Small tables with named rows and columns. After each table, cells are looked up by row and column.

Fatoses =
         Dud  Zab  Rovi  Poto  Lebuk  Fad  Zagiv  Reb  Zemini
Sef       32  108   132   210    215   61    190   85     228
Sisazi   134   48    96    92     79  182    215  208      99
Gamo     233  159   156    98     66  190    104  178      85
Losabil  157  163   154   145    144  143    127  158     143
Kul      122  108   133   137    165  119    172  153     150
Geriro   194  126   166    54     60  210    129  244      48
Muname   148  173   165   151    142  165    113  135     142

Losabil, Zab => 163
Sisazi, Zagiv => 215
Losabil, Poto => 145
Gamo, Zemini => 85
Kul, Zemini => 150
Sisazi, Zemini => 99
Gamo, Lebuk => 66
Losabil, Reb => 158
Sisazi, Zab => 48
Muname, Zagiv => 113
Geriro, Poto => 54
Geriro, Lebuk => 60
Sisazi, Lebuk => 79
Muname, Dud => 148
Losabil, Lebuk => 144
Gamo, Zab => 159

Dig:
	Gisirap	Fud	Sevegib	Kiliraf
Zot	0.77	0.85	0.61	0.25
Kog	0.45	0.68	0.90	0.66
Nomi	0.61	0.89	0.87	0.81
Lor	0.66	0.84	0.78	0.47

Nomi, Fud => 0.89
Zot, Fud => 0.85
Kog, Kiliraf => 0.66
Zot, Gisirap => 0.77
Lor, Kiliraf => 0.47
Kog, Sevegib => 0.90
Kog, Gisirap => 0.45
Nomi, Kiliraf => 0.81
Zot, Kiliraf => 0.25
Kog, Fud => 0.68
Lor, Fud => 0.84
Lor, Sevegib => 0.78
Nomi, Gisirap => 0.61
Zot, Sevegib => 0.61
Lor, Gisirap => 0.66
Nomi, Sevegib => 0.87

Bababe
          Kel   Fik   Kir
Pif      8.77  0.72  8.71
Kinefi   7.09  0.84  7.02
Kogi     5.14  3.01  6.05
Fif      0.21  6.89  0.75
Vas      7.14  6.59  4.67
Gegu     1.20  5.28  8.32
Labanu   3.38  7.19  4.86
Vokekos  5.94  7.66  0.06
Kadap    9.31  4.83  4.38
Folozok  4.83  8.07  7.84
Vibane   3.59  7.98  9.76
Lakeno   7.16  1.67  1.96
Gepa     9.56  7.20  2.18

Lakeno, Kel: 7.16
Folozok, Kel: 4.83
Labanu, Kir: 4.86
Vibane, Kir: 9.76
Vas, Fik: 6.59
Folozok, Fik: 8.07
Kinefi, Kir: 7.02
Gepa, Kel: 9.56
Lakeno, Kir: 1.96
Gegu, Kir: 8.32
Fif, Kir: 0.75
Gegu, Fik: 5.28
Pif, Kir: 8.71
Vokekos, Fik: 7.66
Pif, Kel: 8.77
Gepa, Fik: 7.20
Vas, Kel: 7.14
Which row has the largest Kel? Gepa

Dafu.csv
,Binezub,Madut,Kadud
Tun,26740,55951,36237
Tuv,10235,30688,-11039
Kur,25912,78542,57662
Fuf,33891,57913,92341
Bibed,58116,52773,2913
Vusa,56397,39126,1314
Saluror,91962,33288,-52851
Laz,54004,13629,43108
Kube,59964,25779,70000
Boge,29247,28542,-13319
Ruk,39020,27169,-54143

Vusa, Binezub -> 56397
Laz, Madut -> 13629
Tun, Binezub -> 26740
Tuv, Binezub -> 10235
Ruk, Binezub -> 39020
Bibed, Madut -> 52773
Fuf, Binezub -> 33891
Kur, Kadud -> 57662
Ruk, Kadud -> -54143
Saluror, Madut -> 33288
Kur, Madut -> 78542
Fuf, Kadud -> 92341

Table Nevum
         Meda  Nede  Zopa  Nas  Lotuk
Bogumav  -3.5  -5.1   7.4  8.2   -2.7
Tudoba   -4.1  -5.1   8.2  7.9   -4.3
Vemif    -5.0  -3.8   7.4  8.7   -4.6

What is the Meda of Tudoba in Nevum? -4.1
What is the Meda of Vemif in Nevum? -5.0
What is the Zopa of Bogumav in Nevum? 7.4
What is the Lotuk of Vemif in Nevum? -4.6
What is the Nas of Tudoba in Nevum? 7.9
What is the Nede of Tudoba in Nevum? -5.1
What is the Nede of Bogumav in Nevum? -5.1
What is the Meda of Bogumav in Nevum? -3.5
What is the Nede of Vemif in Nevum? -3.8
What is the Nas of Vemif in Nevum? 8.7

Table Revobun
         Vup  Sol  Seb  Nemi
Puzip     34   78   37    60
Tege      64   68   55    67
Kovin     73   73   66    69
Lev       56   26   51    44
Ked       70   23   58    42
Nedinad   49   79   55    65
Vob       46   31   51    36
Sirad     43   76   48    57
Tidevo    65   24   56    44
Bisodi    11   31   19    31

What is the Seb of Tidevo in Revobun?
56
What is the Nemi of Tidevo in Revobun?
44
What is the Sol of Tege in Revobun?
68
What is the Sol of Vob in Revobun?
31
What is the Seb of Vob in Revobun?
51
What is the Seb of Bisodi in Revobun?
19
What is the Vup of Kovin in Revobun?
73
Row with the largest Seb: Kovin

Vipov
|  | Git | Gol | Lasev | Buru | Zudi | Zoz |
|---|---|---|---|---|---|---|
| Ginopu | 184 | 166 | 40 | 207 | 82 | 175 |
| Bur | 211 | 192 | 12 | 236 | 59 | 204 |
| Tonado | 182 | 158 | 43 | 208 | 88 | 172 |
| Mev | 147 | 160 | 88 | 149 | 91 | 153 |
| Gil | 143 | 159 | 91 | 149 | 91 | 152 |
| Sola | 131 | 115 | 101 | 139 | 120 | 124 |
| Fut | 31 | 56 | 221 | 1 | 177 | 39 |
| Nik | 70 | 62 | 175 | 57 | 162 | 65 |
| Kel | 122 | 136 | 120 | 118 | 105 | 129 |
| Nekani | 115 | 110 | 122 | 115 | 127 | 111 |

What is the Git of Kel in Vipov?
122
What is the Zoz of Nik in Vipov?
65
What is the Git of Tonado in Vipov?
182
What is the Zudi of Mev in Vipov?
91
What is the Git of Fut in Vipov?
31
What is the Lasev of Bur in Vipov?
12
What is the Zoz of Bur in Vipov?
204
What is the Gol of Nekani in Vipov?
110
What is the Zoz of Kel in Vipov?
129

